In the data rows, zero lies at 4.5, halfway between 4 and 5.
Some points, each followed by its number:
[6 6 6 6 6 6 6 6 6 6 6 6 6 6 6 6 7 6 8 6 7 7 7 7] 0
[6 6 6 7 6 6 6 7 6 7 7 6 6 6 6 6 6 6 6 6 6 6 6 6] 1
[6 6 6 6 6 6 6 7 6 6 6 6 6 6 5 6 5 6 5 6 5 5 5 5] 2
[6 6 6 6 6 6 6 6 6 6 6 6 6 6 6 6 6 6 6 6 6 6 6 6] 3
[5 6 5 5 5 5 6 5 5 5 5 6 6 6 7 6 8 6 8 6 7 6 6 6] 4
[6 6 6 6 6 6 6 6 6 6 6 6 6 6 8 7 9 6 7 6 6 6 5 5] 5
[5 6 5 5 5 5 6 5 5 5 5 5 5 6 6 6 7 6 9 7 9 9 9 9] 6
[8 7 7 9 8 9 7 9 8 8 8 6 6 6 5 5 5 5 5 5 5 5 5 5] 7
[5 6 5 5 5 5 6 6 6 6 7 6 6 6 7 6 6 6 6 6 5 5 5 5] 8
[6 6 6 6 6 6 6 5 6 5 5 5 6 6 6 6 7 6 6 6 6 6 6 6] 9
[6 6 6 6 6 6 6 5 6 5 5 5 6 6 6 6 6 6 6 6 7 6 7 7] 10
[5 6 5 5 5 5 6 5 5 5 5 5 6 6 6 6 6 6 6 6 6 6 6 6] 11
[5 6 5 5 5 6 6 6 6 6 6 6 6 6 6 6 6 6 6 6 6 6 5 5] 12
[9 7 8 9 9 9 6 8 7 6 6 6 6 6 5 6 5 6 5 6 5 5 5 5] 13
[6 6 6 5 6 6 6 5 6 6 6 6 6 6 6 6 5 6 5 6 6 6 6 6] 14
[6 6 6 6 6 6 6 6 6 6 6 6 6 6 7 6 6 6 5 6 5 5 5 5] 15
[5 6 5 5 5 5 6 6 6 6 8 7 7 6 8 6 7 6 6 6 5 5 5 5] 16
[5 6 5 5 5 5 6 5 6 6 7 7 8 7 9 7 9 7 8 6 6 6 6 6] 17
[5 6 5 5 5 5 6 5 6 6 7 7 8 7 9 7 9 7 9 6 7 6 6 6] 18
[6 6 6 6 6 6 6 7 6 6 7 6 6 6 6 6 6 6 5 6 5 5 5 5] 19
New points follow, each followed by the numbers of its three nearest points above by angle, nearest first.
[6 6 6 6 6 6 6 5 6 6 5 6 6 6 6 6 6 6 6 6 6 6 6 6] ~ 3 9 14
[6 6 6 6 6 6 6 5 6 5 5 5 5 6 5 6 5 6 6 6 6 6 6 6] ~ 10 9 3
[6 6 6 6 6 6 6 6 6 6 6 6 6 6 6 6 6 6 6 6 6 6 6 6] ~ 3 1 14
[5 6 6 5 6 6 6 6 6 6 6 6 6 6 6 6 6 6 6 6 6 6 6 6] ~ 3 12 14
[6 6 6 6 6 6 6 7 6 6 8 7 6 6 6 6 6 6 6 6 6 6 6 7] ~ 1 3 19
[6 6 6 5 5 6 6 6 6 7 9 9 8 7 9 6 7 6 6 6 6 6 5 5] ~ 16 8 17
[6 6 6 5 6 6 6 6 6 6 6 6 6 6 6 6 8 7 9 7 8 7 8 8] ~ 0 4 10
[6 6 6 6 6 6 6 6 6 6 5 6 6 6 5 6 5 6 6 6 6 6 6 6] ~ 3 14 1
[5 6 6 5 5 6 6 5 6 5 5 5 5 5 5 5 5 6 5 6 6 6 6 6] ~ 10 14 3
[6 6 6 5 5 5 6 5 5 5 5 5 5 5 5 6 5 6 6 6 6 6 6 6] ~ 10 11 0
[5 6 5 5 5 5 6 5 5 5 5 5 5 6 5 6 6 6 6 6 7 7 7 7] ~ 6 11 10
[6 6 6 7 7 7 7 9 8 8 9 7 6 6 6 6 6 6 5 6 6 6 5 5] ~ 19 2 1
[5 6 5 5 5 5 6 5 5 5 5 6 6 6 6 6 6 6 6 6 6 6 6 6] ~ 11 4 0
[6 6 6 6 6 5 6 5 5 5 5 5 6 6 6 6 7 6 6 6 6 6 6 6] ~ 9 10 11
[6 6 6 6 6 6 6 6 6 6 6 6 6 6 6 6 6 6 6 6 6 6 6 6] ~ 3 1 14
[6 6 6 8 8 9 7 9 7 7 8 6 6 6 5 5 5 5 5 5 5 5 5 5] ~ 7 13 2
[6 6 6 6 6 6 6 6 6 6 6 6 6 6 6 6 6 6 6 6 6 6 6 5] ~ 3 1 12
[5 6 5 5 5 5 6 5 5 5 5 5 5 5 5 6 6 6 9 7 9 9 9 9] ~ 6 0 10
[5 6 5 5 5 5 6 5 5 5 5 5 5 6 5 6 6 6 6 6 6 7 7 8] ~ 6 11 10
[9 7 8 9 8 7 6 7 6 6 6 6 6 6 5 6 5 5 5 5 5 5 5 5] ~ 13 7 2
[5 6 5 5 5 5 6 5 5 5 5 6 6 6 7 6 9 6 8 6 7 7 7 6] ~ 4 18 11
[6 6 6 5 5 5 6 5 5 5 5 5 5 5 5 6 5 6 5 6 6 6 6 7] ~ 10 14 11
[5 6 5 5 5 5 6 6 6 6 5 5 5 5 5 6 5 6 6 6 7 7 8 8] ~ 6 10 0
[6 6 6 6 6 6 6 6 6 6 6 6 6 6 6 6 6 6 6 6 6 6 5 5] ~ 3 1 12
[6 6 6 6 6 7 6 7 6 6 6 6 6 6 7 6 8 6 7 6 7 6 6 6] ~ 3 5 0
[6 6 6 5 5 6 6 5 6 6 6 6 6 6 6 6 5 6 5 6 5 6 6 6] ~ 14 3 15
[5 6 5 5 5 5 6 6 6 6 6 6 6 6 6 6 6 6 7 6 8 8 9 9] ~ 6 0 10
[7 6 7 8 8 7 6 7 6 6 5 5 5 5 5 5 5 5 5 5 5 5 5 5] ~ 13 7 2
[6 6 6 6 6 6 6 5 6 5 5 5 5 6 5 6 6 6 6 6 7 6 6 6] ~ 10 9 0
[7 6 6 7 6 6 6 6 6 5 5 5 5 5 5 5 5 5 5 5 5 5 5 5] ~ 13 7 2
[6 6 6 5 5 5 6 5 5 5 5 5 5 5 5 6 5 6 6 6 6 6 7 7] ~ 10 0 11
[5 6 5 5 5 5 6 5 6 6 5 6 6 6 6 6 6 6 7 6 8 7 8 7] ~ 6 0 11
[7 6 6 6 6 6 6 5 5 5 5 5 5 6 5 6 5 6 6 6 6 6 6 6] ~ 10 9 3
[7 6 7 8 7 8 7 9 7 8 9 8 7 6 7 6 6 6 5 6 5 5 5 5] ~ 19 2 7
[6 6 6 6 6 6 6 6 6 6 6 6 6 6 5 6 6 6 6 6 6 6 6 6] ~ 3 1 0
[7 6 6 6 6 5 6 5 5 5 5 5 5 6 5 6 5 6 5 6 6 6 6 6] ~ 10 14 9
[6 6 6 6 6 6 6 6 6 6 6 6 6 6 5 6 6 6 6 6 7 7 6 6] ~ 3 0 1
[9 7 8 9 8 7 6 6 6 6 5 5 5 5 5 5 5 5 5 5 5 5 5 5] ~ 13 7 2
[5 6 5 5 5 5 6 5 5 5 5 5 5 6 6 6 6 6 7 6 7 7 7 7] ~ 6 11 0
[5 6 5 5 5 5 6 5 5 5 5 6 6 6 6 6 6 6 7 6 9 8 9 9] ~ 6 10 11
[6 6 6 6 6 6 6 6 6 6 6 6 6 6 6 6 6 6 6 6 6 6 7 7] ~ 3 0 10
